Small tables with named rows and columns. After each table, cells are looked up by row and column.

nas.csv
,samidil,mabem,fusama,sibi,dibar,silesud,rov,lamipo
med,52,-46,-21,-67,43,15,52,-69
zapo,28,7,10,10,1,15,18,25
kolav,28,7,-5,10,84,60,52,-37

What is the mabem of kolav in nas?
7
What is the dibar of med in nas?
43
What is the fusama of kolav in nas?
-5
What is the lamipo of zapo in nas?
25
What is the sibi of zapo in nas?
10
What is the lamipo of kolav in nas?
-37
What is the lamipo of med in nas?
-69
What is the rov of zapo in nas?
18
What is the samidil of kolav in nas?
28
What is the fusama of med in nas?
-21

fonub
columns: daf, kaz, fasunos
kesul: [249, 316, 316]
vike: [631, 333, 318]
fisun: [95, 617, 873]
ludurib: [347, 330, 316]
todes: [200, 317, 319]
zeg: [339, 665, 682]
rito: [454, 317, 325]
sote: [58, 320, 324]
gorezur: [240, 359, 392]
vig: [123, 742, 408]

kaz of vig = 742
daf of gorezur = 240
fasunos of ludurib = 316
fasunos of fisun = 873
kaz of kesul = 316
fasunos of sote = 324
fasunos of vike = 318
kaz of todes = 317
kaz of zeg = 665
daf of rito = 454
daf of todes = 200

fumop =
fields: raleniv, dav, zifo, makogu, bipa, losatup
fomopo: [155, 110, 198, 37, 80, 68]
dudopa: [173, 72, 101, 54, 84, 61]
vefifim: [66, 174, 89, 88, 144, 64]
reniduk: [82, 157, 113, 156, 175, 102]

fomopo, makogu -> 37
vefifim, makogu -> 88
vefifim, zifo -> 89
dudopa, zifo -> 101
dudopa, raleniv -> 173
vefifim, dav -> 174
vefifim, losatup -> 64
fomopo, dav -> 110
reniduk, losatup -> 102
fomopo, losatup -> 68
Row with the largest makogu: reniduk

laf =
|  | zipafed | gug | tig |
|---|---|---|---|
| pel | 70 | 23 | 35 |
| nabadi | 57 | 114 | 67 |
| vetoge | 201 | 219 | 191 |

What is the gug of pel in laf?
23
What is the tig of nabadi in laf?
67
What is the gug of nabadi in laf?
114
What is the zipafed of pel in laf?
70
What is the zipafed of vetoge in laf?
201
What is the tig of vetoge in laf?
191
What is the tig of pel in laf?
35
What is the zipafed of nabadi in laf?
57
What is the gug of vetoge in laf?
219

vun
|  | gumilus | zefo | pitu | mosom | lotes | fidopur | bod | pek | konupof | nofuza |
|---|---|---|---|---|---|---|---|---|---|---|
| zis | 31.56 | 25.12 | 70.47 | -17.60 | -3.47 | 29.92 | 47.71 | 79.20 | 37.61 | 12.54 |
| naze | 8.81 | 26.93 | -15.07 | 24.08 | -27.80 | 30.81 | -59.82 | -22.05 | -46.96 | 31.66 |
| lor | -61.98 | -39.28 | 49.86 | 26.49 | -25.83 | 17.77 | -24.66 | -20.36 | -17.42 | 7.47 |
| danizoz | 14.12 | 13.41 | -55.95 | 36.28 | 62.21 | -48.73 | 20.43 | 30.83 | 24.67 | 38.04 |
| deba | 8.99 | 25.51 | -12.92 | 26.34 | -29.11 | 35.83 | -59.96 | -25.49 | -49.20 | 36.66 |
| didilap | 14.56 | 16.24 | -59.71 | 28.96 | 54.61 | -49.08 | 27.97 | 16.87 | 42.04 | 45.65 |

What is the konupof of didilap in vun?
42.04
What is the konupof of naze in vun?
-46.96
What is the lotes of lor in vun?
-25.83
What is the zefo of didilap in vun?
16.24
What is the zefo of zis in vun?
25.12
What is the bod of naze in vun?
-59.82

Table latiza
	pulibuv	pudo	nemepat	puf	fevo	lik	zipe	peme	biv	baruru
fom	-36.5	-18.5	17.2	-81.5	7.9	-3.4	-35.0	-8.0	-53.1	10.7
leg	28.8	-39.7	-2.7	-36.8	-51.6	-24.7	-37.1	1.3	66.9	-31.3
vakezoz	8.9	-21.8	18.5	-36.5	-35.7	28.8	-7.1	-17.1	6.1	-6.7
nes	-37.4	-70.5	16.5	-73.0	-25.0	39.8	-29.8	4.7	-29.2	-70.4
dis	-1.8	-14.6	-4.7	-51.8	-14.4	-33.8	-15.9	-20.3	-32.2	-4.0
zisu	26.6	-30.4	-37.5	-64.3	-39.9	-37.3	-89.4	-12.6	-35.3	-10.4

What is the nemepat of zisu in latiza? -37.5
What is the pulibuv of dis in latiza? -1.8
What is the puf of leg in latiza? -36.8
What is the lik of dis in latiza? -33.8
What is the puf of vakezoz in latiza? -36.5
What is the peme of fom in latiza? -8.0

vilafav
cols = bomudi, pidisa, rof, ros, ses, kepa
vira: [-8.666, 32.430, 47.594, 21.561, 80.746, 70.769]
vuz: [-77.432, 35.269, 15.441, 35.872, 67.118, 45.511]
milif: [32.540, 7.054, 2.208, 65.887, 19.737, 59.595]
suvo: [87.194, 28.403, 31.172, -95.840, -41.594, -29.268]

What is the pidisa of milif in vilafav?
7.054
What is the ros of milif in vilafav?
65.887
What is the pidisa of suvo in vilafav?
28.403
What is the rof of milif in vilafav?
2.208
What is the bomudi of vira in vilafav?
-8.666
What is the bomudi of vuz in vilafav?
-77.432
What is the ses of milif in vilafav?
19.737
What is the rof of suvo in vilafav?
31.172
What is the pidisa of vuz in vilafav?
35.269
What is the bomudi of milif in vilafav?
32.540
What is the ros of suvo in vilafav?
-95.840
What is the ses of vuz in vilafav?
67.118
What is the pidisa of vira in vilafav?
32.430
What is the kepa of suvo in vilafav?
-29.268
Row with the largest bomudi: suvo

zozet =
         segefon  duvivu  vudavu  tenulis     bom   rekot  tasisot     nur
vef        0.140  -0.002   0.135    0.196  -0.224   0.010    0.414   0.279
lepibir    0.157   0.028   0.202   -0.091   0.377  -0.026   -0.375  -0.126
gedigid   -0.197  -0.228  -0.093    0.285   0.108   0.119   -0.249  -0.533
vomo      -0.320  -0.007   0.175    0.415  -0.062  -0.040    0.252   0.126
tadav     -0.065  -0.225  -0.028    0.376   0.165   0.193   -0.240  -0.285
gan       -0.245   0.125   0.251    0.025   0.193  -0.320   -0.101   0.442
kulelot    0.079   0.244   0.199   -0.020  -0.127  -0.161    0.243   0.469
ropumag    0.210   0.306   0.212   -0.217  -0.030   0.012    0.266   0.557
vad        0.428   0.025   0.149    0.318  -0.294   0.191    0.238  -0.174
lusa      -0.354   0.030  -0.107   -0.145   0.234  -0.146   -0.191   0.231
gedazi     0.507   0.128  -0.106   -0.339   0.141   0.204   -0.133  -0.175
govobe     0.406   0.002  -0.026   -0.395   0.184   0.064   -0.157  -0.165
ses       -0.064   0.093   0.013    0.227  -0.389   0.020    0.584   0.343
rig       -0.251   0.025  -0.551   -0.037   0.113   0.135    0.406  -0.188

rekot of ses: 0.020
nur of ropumag: 0.557
duvivu of lepibir: 0.028
tasisot of rig: 0.406
tasisot of tadav: -0.240
duvivu of ses: 0.093
tenulis of vomo: 0.415
nur of lusa: 0.231
vudavu of tadav: -0.028

vifusoz:
|  | bafo | vilek | suf | novufum |
|---|---|---|---|---|
| situla | 170 | 110 | 168 | 105 |
| nute | 7 | 132 | 51 | 91 |
| rav | 9 | 125 | 47 | 92 |
| nozaki | 184 | 92 | 165 | 103 |
| kig | 45 | 84 | 46 | 95 |
| fonomep | 201 | 111 | 191 | 97 |
| lidap | 81 | 70 | 63 | 99 |
| tafoz | 200 | 108 | 189 | 99 |
| kobu | 20 | 158 | 82 | 90 |
| tukugan | 200 | 105 | 186 | 99 |
| dob | 113 | 166 | 159 | 89 |

bafo of dob: 113
suf of situla: 168
vilek of fonomep: 111
suf of dob: 159
suf of tukugan: 186
bafo of kig: 45
bafo of tukugan: 200
vilek of dob: 166
vilek of situla: 110
bafo of situla: 170

Table pir
,miz,fipa,vabeze,beb,lekis,lem,lum,tagep
rop,-1.5,32.3,21.2,7.1,-10.0,-25.8,-24.3,-22.9
zav,10.2,-79.9,33.0,-46.2,20.7,59.4,22.9,24.5
direr,-9.2,-89.1,35.8,-36.4,11.5,45.0,35.9,35.5
fuzekir,-6.2,-37.4,24.0,-21.6,19.1,4.6,26.1,-11.9
ris,9.5,-14.8,25.7,-13.6,0.4,22.4,15.1,-4.8
ridopu,6.8,-1.0,21.1,-15.5,14.7,-5.4,-15.7,-23.3
tud,-7.3,48.5,33.8,36.3,-81.2,0.7,-24.0,27.6

vabeze of direr: 35.8
lum of tud: -24.0
lum of rop: -24.3
fipa of fuzekir: -37.4
miz of ris: 9.5
miz of direr: -9.2
lum of ridopu: -15.7
tagep of ridopu: -23.3
miz of fuzekir: -6.2
beb of ridopu: -15.5
lem of zav: 59.4
fipa of ris: -14.8
lem of fuzekir: 4.6
lum of ris: 15.1
fipa of zav: -79.9
vabeze of fuzekir: 24.0
lekis of ridopu: 14.7

